(in the rows, 128 means zero)
One turn moves each row of this set onto another row. After a few examples, where does it send each row asked below?
q880: 137, 120, 138, 132, 134, 135, 122, 113, 165, 134, 126, 144, 79, 132, 124, 132, 145, 128, 117, 114, 129, 122, 118, 124, 128, 128, 129, 96, 143, 130, 123, 132, 122, 118, 128, 138, 134, 124, 126
q761: 147, 119, 137, 127, 128, 131, 130, 101, 146, 132, 107, 163, 118, 132, 150, 141, 143, 140, 129, 126, 133, 129, 116, 128, 116, 109, 114, 99, 134, 128, 114, 150, 129, 122, 106, 127, 108, 123, 107
q505: 122, 126, 129, 120, 159, 125, 136, 124, 137, 141, 116, 133, 119, 146, 169, 134, 127, 130, 136, 133, 120, 118, 119, 114, 121, 134, 124, 122, 140, 117, 140, 156, 126, 121, 117, 130, 115, 115, 118
q373: 149, 136, 129, 149, 146, 128, 132, 125, 118, 125, 121, 137, 120, 129, 148, 129, 149, 135, 146, 121, 131, 115, 125, 110, 115, 133, 104, 115, 144, 125, 132, 152, 133, 119, 149, 131, 132, 129, 121
q360: 129, 113, 124, 122, 128, 132, 124, 107, 119, 133, 116, 117, 148, 143, 143, 141, 134, 132, 128, 115, 138, 121, 120, 116, 114, 154, 128, 120, 135, 123, 123, 161, 102, 115, 134, 124, 141, 124, 115
q745: 138, 99, 134, 143, 133, 134, 111, 95, 118, 141, 122, 144, 133, 129, 141, 126, 135, 129, 132, 120, 127, 131, 123, 104, 135, 122, 119, 107, 154, 149, 116, 168, 130, 117, 150, 126, 131, 124, 120
q275: 117, 119, 127, 142, 150, 134, 109, 97, 128, 135, 115, 127, 111, 128, 136, 130, 126, 146, 134, 141, 123, 113, 131, 123, 119, 130, 138, 131, 128, 126, 115, 158, 135, 144, 128, 146, 141, 132, 113
q271: 150, 132, 127, 128, 123, 139, 134, 96, 129, 139, 120, 132, 132, 147, 147, 121, 141, 126, 126, 136, 130, 95, 137, 119, 106, 111, 117, 100, 146, 136, 111, 155, 125, 105, 120, 127, 136, 115, 111
q587: 139, 100, 142, 131, 134, 124, 111, 111, 140, 152, 133, 126, 110, 142, 153, 139, 146, 113, 131, 120, 151, 113, 129, 105, 127, 128, 131, 119, 138, 120, 137, 138, 145, 121, 118, 128, 116, 100, 121
q910: 131, 135, 126, 154, 144, 128, 107, 130, 151, 135, 134, 124, 122, 157, 130, 128, 150, 130, 132, 117, 143, 117, 139, 126, 127, 135, 127, 103, 125, 128, 121, 154, 128, 122, 123, 136, 121, 101, 119
q234: 128, 124, 136, 152, 157, 138, 121, 105, 144, 125, 132, 150, 121, 145, 144, 133, 140, 129, 122, 115, 124, 106, 126, 122, 120, 135, 123, 112, 132, 132, 123, 140, 88, 115, 126, 133, 111, 129, 119
q572: 127, 118, 128, 125, 136, 132, 119, 110, 124, 141, 128, 157, 115, 151, 134, 133, 146, 133, 142, 121, 133, 104, 111, 117, 118, 141, 123, 99, 143, 113, 117, 115, 143, 116, 138, 133, 150, 121, 107
q124: 140, 125, 118, 118, 123, 147, 124, 98, 139, 138, 117, 148, 122, 145, 139, 147, 158, 136, 124, 119, 136, 118, 140, 86, 110, 124, 130, 119, 124, 141, 123, 141, 143, 113, 120, 129, 125, 125, 122
q95: 114, 122, 140, 135, 153, 136, 116, 108, 145, 125, 122, 142, 125, 162, 130, 136, 140, 119, 110, 129, 121, 115, 131, 121, 128, 123, 141, 112, 127, 124, 130, 138, 126, 109, 111, 147, 113, 141, 107
q659: 115, 113, 141, 126, 133, 144, 118, 117, 129, 125, 120, 137, 121, 168, 120, 129, 149, 128, 136, 109, 124, 121, 115, 131, 117, 128, 119, 129, 146, 135, 111, 141, 112, 109, 137, 141, 139, 127, 119
q359: 117, 122, 151, 124, 129, 119, 116, 97, 123, 144, 107, 135, 116, 160, 135, 139, 137, 120, 121, 130, 140, 119, 140, 113, 103, 110, 112, 109, 139, 145, 108, 145, 130, 117, 125, 127, 123, 130, 116
q592: 125, 106, 129, 125, 125, 135, 111, 112, 98, 128, 119, 137, 115, 144, 173, 117, 141, 129, 126, 120, 134, 109, 129, 116, 125, 137, 128, 94, 139, 130, 123, 149, 131, 116, 119, 130, 115, 117, 108
q250: 147, 117, 139, 118, 129, 126, 136, 101, 142, 135, 93, 139, 109, 118, 144, 133, 156, 120, 128, 111, 129, 123, 139, 103, 131, 122, 134, 112, 125, 119, 128, 132, 135, 107, 126, 122, 140, 120, 97
q327: 126, 113, 148, 125, 143, 127, 112, 92, 143, 149, 116, 144, 113, 141, 130, 139, 143, 122, 116, 111, 127, 121, 143, 101, 126, 132, 128, 119, 123, 107, 129, 153, 116, 109, 144, 115, 117, 132, 105
q408: 125, 121, 125, 116, 128, 128, 122, 101, 128, 124, 124, 151, 99, 128, 144, 113, 135, 125, 130, 127, 136, 100, 128, 117, 97, 136, 126, 117, 138, 127, 126, 124, 150, 124, 126, 133, 131, 123, 106
q48: 128, 125, 153, 131, 141, 116, 122, 106, 136, 143, 120, 130, 109, 164, 129, 134, 122, 129, 107, 134, 149, 116, 123, 120, 133, 119, 136, 117, 133, 118, 121, 147, 119, 118, 134, 122, 118, 136, 123
q980: 128, 119, 132, 145, 135, 129, 117, 95, 125, 127, 94, 154, 135, 133, 141, 116, 151, 137, 129, 120, 132, 109, 108, 110, 122, 116, 113, 104, 139, 128, 117, 141, 139, 126, 111, 109, 120, 128, 121
q962: 154, 109, 137, 127, 117, 134, 121, 109, 133, 124, 109, 144, 129, 121, 147, 138, 145, 139, 129, 119, 146, 127, 115, 119, 150, 124, 136, 118, 127, 121, 119, 137, 127, 116, 128, 120, 107, 123, 100
q336: 138, 118, 129, 151, 136, 129, 118, 106, 114, 136, 128, 153, 107, 134, 153, 153, 143, 130, 133, 122, 135, 98, 133, 120, 151, 144, 133, 126, 137, 123, 126, 165, 125, 117, 123, 133, 133, 121, 120
q642: 139, 107, 144, 132, 134, 127, 131, 109, 141, 139, 138, 149, 112, 146, 121, 134, 138, 141, 142, 120, 120, 125, 142, 125, 137, 136, 145, 121, 152, 135, 122, 123, 135, 111, 121, 147, 129, 121, 109
q410: 147, 118, 137, 125, 143, 150, 132, 101, 133, 121, 128, 149, 122, 133, 139, 144, 136, 143, 149, 117, 124, 133, 114, 111, 144, 129, 132, 134, 131, 124, 124, 135, 134, 123, 126, 143, 136, 122, 103
q367: 139, 116, 107, 138, 138, 115, 123, 126, 133, 133, 105, 122, 103, 130, 125, 108, 130, 134, 133, 139, 127, 107, 117, 129, 121, 135, 115, 101, 132, 133, 126, 132, 131, 124, 122, 126, 126, 117, 114
q473: 120, 136, 117, 127, 144, 140, 105, 113, 128, 143, 123, 134, 118, 130, 119, 145, 130, 121, 133, 115, 127, 120, 124, 125, 130, 144, 131, 126, 143, 134, 118, 140, 154, 136, 118, 129, 115, 113, 104
q617: 135, 109, 122, 130, 126, 133, 114, 101, 143, 129, 101, 123, 147, 134, 141, 157, 137, 127, 135, 120, 133, 117, 129, 110, 95, 134, 121, 111, 138, 131, 121, 142, 120, 110, 107, 132, 125, 112, 127
q432: 115, 121, 139, 123, 151, 141, 118, 108, 132, 131, 126, 132, 124, 151, 125, 127, 145, 127, 144, 129, 111, 123, 125, 135, 118, 134, 119, 129, 144, 144, 112, 151, 123, 113, 145, 147, 144, 119, 112
q154: 129, 120, 139, 125, 145, 131, 112, 101, 151, 145, 90, 130, 114, 125, 137, 130, 143, 135, 133, 112, 139, 123, 148, 104, 137, 122, 143, 109, 129, 118, 113, 135, 116, 114, 136, 124, 124, 103, 127
q626: 134, 123, 124, 139, 129, 146, 99, 103, 122, 105, 103, 132, 114, 104, 132, 129, 140, 139, 132, 127, 127, 112, 125, 109, 133, 131, 129, 116, 141, 133, 110, 143, 134, 114, 123, 137, 137, 105, 120
q896: 132, 124, 132, 122, 124, 133, 117, 113, 171, 124, 101, 144, 89, 137, 129, 123, 134, 131, 113, 123, 139, 118, 115, 118, 135, 124, 123, 105, 137, 132, 122, 143, 114, 124, 127, 130, 137, 126, 114
q506: 131, 109, 130, 131, 141, 126, 119, 128, 125, 136, 116, 141, 124, 148, 150, 133, 148, 133, 142, 128, 134, 97, 147, 138, 143, 131, 142, 118, 134, 119, 131, 145, 112, 113, 134, 138, 139, 122, 131
q794: 116, 113, 125, 121, 126, 141, 98, 115, 139, 151, 121, 138, 113, 144, 130, 139, 132, 117, 125, 123, 115, 114, 105, 116, 118, 135, 118, 114, 126, 134, 139, 132, 149, 128, 117, 144, 128, 113, 117
q157: 124, 122, 124, 128, 130, 126, 130, 120, 128, 142, 116, 126, 113, 132, 130, 112, 135, 133, 142, 123, 112, 115, 113, 131, 114, 131, 118, 115, 152, 116, 112, 144, 143, 109, 103, 135, 120, 99, 111
q509: 143, 106, 127, 145, 136, 133, 121, 103, 109, 133, 121, 124, 138, 131, 130, 122, 140, 125, 117, 120, 129, 119, 121, 120, 112, 123, 123, 110, 143, 126, 124, 180, 129, 121, 113, 135, 147, 118, 116
q469: 142, 117, 129, 136, 127, 147, 108, 89, 130, 109, 99, 131, 118, 117, 125, 138, 131, 128, 138, 120, 138, 114, 119, 120, 126, 134, 127, 136, 153, 127, 113, 155, 135, 115, 131, 137, 128, 108, 111
q337: 127, 118, 126, 141, 111, 142, 116, 114, 125, 138, 117, 127, 106, 117, 139, 133, 136, 128, 131, 116, 115, 114, 128, 119, 140, 126, 119, 95, 135, 124, 131, 127, 109, 120, 117, 125, 154, 121, 113
q668: 119, 107, 130, 136, 144, 127, 118, 107, 139, 129, 114, 127, 159, 132, 135, 127, 141, 128, 105, 121, 116, 113, 132, 117, 135, 132, 123, 119, 141, 124, 127, 154, 105, 117, 129, 133, 109, 123, 112
q65: 123, 130, 139, 133, 136, 138, 112, 102, 124, 129, 111, 114, 95, 140, 130, 122, 116, 132, 118, 130, 130, 125, 128, 115, 148, 120, 135, 107, 137, 131, 111, 150, 129, 132, 121, 142, 121, 137, 109
q832: 151, 95, 137, 142, 131, 120, 124, 103, 127, 126, 115, 151, 130, 129, 143, 121, 135, 139, 111, 107, 126, 112, 124, 113, 126, 112, 139, 107, 130, 116, 114, 158, 123, 113, 138, 110, 127, 112, 116
q156: 117, 115, 139, 133, 132, 126, 130, 93, 137, 145, 104, 146, 113, 148, 117, 143, 133, 112, 126, 99, 143, 112, 127, 109, 110, 124, 131, 91, 140, 134, 131, 141, 135, 116, 128, 114, 117, 116, 114
q168: 140, 105, 128, 130, 127, 137, 123, 109, 139, 130, 133, 105, 121, 146, 131, 118, 136, 126, 136, 114, 137, 115, 130, 119, 121, 137, 128, 106, 137, 125, 124, 129, 105, 121, 122, 136, 159, 121, 121
q917: 131, 136, 130, 133, 130, 139, 110, 103, 134, 132, 102, 139, 116, 143, 153, 140, 141, 125, 126, 118, 133, 119, 140, 116, 146, 144, 130, 86, 138, 131, 126, 137, 154, 116, 150, 138, 123, 120, 116
q607: 131, 124, 122, 135, 135, 153, 131, 107, 142, 149, 107, 122, 121, 145, 134, 146, 148, 128, 122, 132, 123, 113, 124, 123, 115, 106, 121, 105, 129, 128, 121, 154, 130, 118, 118, 148, 97, 126, 120
q827: 133, 116, 133, 125, 150, 126, 112, 109, 151, 143, 100, 138, 149, 143, 125, 128, 141, 126, 148, 119, 126, 107, 122, 117, 103, 141, 122, 113, 134, 138, 127, 155, 120, 121, 116, 131, 111, 124, 97
q902: 123, 110, 121, 133, 127, 117, 123, 127, 139, 149, 117, 130, 103, 129, 147, 139, 142, 122, 132, 127, 137, 113, 145, 119, 157, 133, 138, 111, 144, 132, 127, 163, 125, 120, 134, 131, 129, 135, 120

q336 goes to q902
q832 goes to q327
q124 goes to q607
Now find these:
q469 goes to q896
q359 goes to q617
q794 goes to q157
q48 goes to q360
q910 goes to q373
q880 goes to q432
q827 goes to q980
q592 goes to q587
q410 goes to q65
q509 goes to q250
q234 goes to q745
q572 goes to q473
q642 goes to q275

One turn moves each row of this set onto another row. After a few examples, where does it send each row asked below?
q138: 105, 121, 123, 119, 146, 122, 143, 129, 136, 134, 149, 120, 132, 120, 120, 112, 136, 122, 121
q188: 136, 127, 121, 155, 137, 145, 123, 136, 120, 130, 129, 121, 135, 113, 112, 108, 130, 117, 109
q559: 117, 133, 120, 140, 120, 137, 112, 125, 124, 118, 129, 120, 119, 122, 117, 113, 102, 128, 109
q582: 119, 119, 132, 133, 118, 134, 119, 116, 131, 148, 131, 113, 126, 136, 130, 140, 120, 120, 141
q967: 137, 123, 111, 123, 118, 137, 131, 145, 140, 134, 139, 114, 117, 121, 114, 128, 115, 124, 128
q162: 124, 131, 116, 137, 118, 132, 128, 103, 131, 138, 122, 125, 145, 141, 146, 110, 120, 128, 122
q663: 131, 137, 127, 117, 125, 135, 120, 118, 128, 127, 106, 113, 134, 121, 125, 120, 138, 108, 133
q952: 132, 108, 130, 136, 145, 131, 107, 129, 135, 130, 134, 127, 126, 135, 142, 134, 142, 110, 123
q61: 112, 109, 128, 140, 132, 145, 136, 119, 121, 127, 141, 139, 133, 122, 136, 117, 112, 132, 109
q312: 147, 132, 122, 150, 124, 124, 127, 135, 121, 125, 127, 111, 127, 139, 147, 138, 121, 125, 134
q687: 124, 131, 133, 135, 129, 127, 116, 115, 123, 138, 121, 125, 128, 158, 118, 114, 136, 126, 108
q942: 118, 128, 106, 135, 121, 120, 142, 139, 134, 107, 120, 122, 129, 112, 134, 110, 127, 138, 121
q258: 119, 110, 116, 147, 131, 136, 128, 138, 131, 125, 140, 106, 137, 129, 118, 126, 131, 146, 109
q609: 133, 122, 129, 159, 135, 116, 124, 133, 147, 133, 114, 121, 139, 138, 136, 124, 132, 129, 104
q386: 133, 123, 108, 124, 127, 137, 150, 139, 126, 121, 152, 129, 133, 145, 130, 122, 133, 119, 128
q266: 125, 111, 117, 137, 131, 118, 125, 124, 137, 148, 115, 129, 132, 141, 118, 109, 122, 107, 110
q148: 131, 120, 131, 131, 142, 115, 142, 109, 124, 145, 134, 115, 142, 133, 123, 131, 145, 116, 117
q66: 139, 133, 137, 120, 132, 129, 118, 122, 126, 129, 110, 123, 113, 113, 120, 131, 123, 108, 113
q354: 121, 144, 126, 149, 123, 125, 153, 127, 127, 119, 128, 124, 136, 120, 144, 117, 136, 141, 126
q807: 132, 136, 139, 123, 139, 154, 126, 138, 130, 122, 144, 139, 120, 125, 127, 123, 131, 120, 116
q648: 143, 127, 134, 127, 125, 118, 119, 126, 129, 121, 103, 122, 115, 119, 128, 133, 130, 108, 119
q849: 137, 135, 122, 113, 132, 135, 115, 122, 128, 130, 113, 108, 126, 116, 114, 122, 134, 109, 122
q241: 126, 120, 130, 128, 134, 112, 145, 123, 119, 130, 151, 124, 110, 128, 122, 127, 132, 137, 112
q599: 119, 134, 129, 138, 140, 134, 124, 137, 137, 123, 124, 123, 143, 130, 154, 122, 117, 107, 138
q665: 111, 120, 127, 117, 139, 103, 127, 110, 138, 127, 132, 118, 128, 137, 131, 133, 124, 118, 110
q9: 116, 128, 136, 132, 129, 130, 149, 150, 140, 120, 142, 132, 126, 142, 125, 136, 118, 122, 120
q434: 124, 139, 131, 145, 126, 131, 151, 133, 119, 115, 121, 133, 132, 112, 133, 115, 136, 139, 120
q395: 121, 131, 111, 145, 128, 113, 146, 135, 139, 112, 125, 124, 131, 117, 149, 113, 129, 134, 120

q687 goes to q9
q434 goes to q648
q952 goes to q258
Now find these:
q559 goes to q599
q162 goes to q807
q354 goes to q66
q138 goes to q148

One turn moves each row of this set onto another row. After a few examples, where does it send each row asked below?
q183: 131, 120, 163, 122, 120, 133, 138, 114, 127, 143, 137, 149
q630: 136, 136, 150, 144, 115, 127, 155, 116, 122, 125, 139, 125
q624: 136, 123, 166, 134, 120, 129, 129, 108, 139, 130, 112, 146
q840: 136, 116, 143, 141, 150, 133, 159, 108, 126, 124, 130, 138
q656: 135, 117, 176, 134, 137, 135, 140, 115, 126, 134, 121, 133
q232: 144, 152, 145, 138, 141, 138, 135, 138, 121, 118, 140, 132
q619: 135, 114, 131, 142, 128, 130, 145, 118, 134, 120, 118, 153
q21: 142, 145, 134, 116, 148, 138, 136, 134, 121, 127, 133, 129
q897: 128, 116, 156, 132, 143, 138, 151, 116, 137, 106, 132, 135
q221: 137, 121, 147, 135, 140, 142, 125, 104, 147, 114, 142, 142
q401: 140, 144, 126, 124, 136, 133, 149, 118, 119, 132, 136, 122
q810: 146, 119, 132, 119, 122, 133, 128, 109, 130, 119, 124, 129
q68: 138, 132, 141, 146, 107, 127, 143, 131, 133, 134, 135, 131
q99: 128, 145, 136, 138, 128, 136, 123, 120, 129, 109, 145, 123
q796: 134, 155, 130, 121, 147, 132, 143, 119, 129, 128, 122, 131
q671: 148, 112, 134, 138, 140, 139, 132, 115, 131, 131, 142, 145
q407: 121, 141, 144, 138, 137, 136, 139, 137, 127, 116, 140, 117
q404: 132, 148, 166, 129, 122, 119, 139, 115, 125, 129, 113, 130
q86: 128, 125, 164, 126, 124, 131, 142, 109, 133, 145, 134, 149
q608: 144, 144, 121, 126, 129, 135, 137, 125, 124, 137, 136, 129
q12: 139, 162, 142, 145, 141, 134, 139, 127, 127, 118, 126, 134
q382: 124, 141, 144, 129, 154, 124, 137, 101, 131, 129, 123, 151
q837: 120, 148, 137, 144, 130, 130, 131, 125, 138, 120, 126, 128
q532: 128, 125, 161, 121, 117, 131, 143, 106, 128, 141, 133, 151
q893: 144, 138, 147, 148, 120, 133, 139, 115, 132, 138, 150, 125
q846: 137, 142, 124, 123, 127, 129, 148, 127, 120, 132, 126, 127
q881: 140, 151, 127, 116, 133, 133, 134, 118, 122, 115, 127, 137
q533: 139, 149, 153, 137, 162, 135, 135, 125, 126, 130, 133, 149
q218: 144, 136, 145, 127, 140, 135, 124, 137, 118, 113, 130, 159
q429: 136, 128, 135, 130, 135, 127, 144, 105, 137, 130, 108, 123
q705: 145, 116, 168, 128, 123, 135, 122, 106, 128, 128, 134, 139
q4: 144, 158, 138, 137, 131, 135, 130, 128, 123, 109, 134, 142
q985: 130, 125, 150, 120, 159, 131, 129, 129, 125, 137, 135, 147
q459: 142, 134, 162, 153, 131, 128, 143, 112, 129, 108, 121, 148
q442: 143, 140, 157, 122, 115, 126, 114, 121, 127, 131, 125, 137
q358: 143, 143, 171, 127, 135, 127, 130, 118, 122, 136, 137, 120
q655: 131, 126, 141, 115, 135, 125, 126, 115, 119, 112, 132, 158
q102: 150, 133, 166, 156, 146, 134, 135, 121, 131, 126, 136, 143
q869: 128, 125, 159, 145, 132, 125, 134, 106, 144, 133, 111, 147
q650: 144, 117, 145, 124, 144, 135, 140, 121, 129, 134, 128, 114
q41: 151, 123, 159, 149, 127, 131, 125, 132, 128, 115, 130, 153
q747: 133, 151, 147, 134, 142, 129, 141, 111, 122, 110, 118, 157
q632: 133, 111, 172, 134, 143, 133, 141, 124, 127, 129, 132, 135
q293: 141, 116, 156, 132, 121, 131, 123, 104, 131, 115, 139, 148
q631: 127, 118, 143, 137, 137, 135, 136, 127, 154, 120, 117, 144

q796 goes to q881
q630 goes to q68
Now find these:
q293 goes to q632
q102 goes to q459
q99 goes to q407
q183 goes to q86
q533 goes to q747
q4 goes to q232
q656 goes to q624
q404 goes to q442
q655 goes to q985
q429 goes to q810
q401 goes to q846
q619 goes to q671
q897 goes to q631

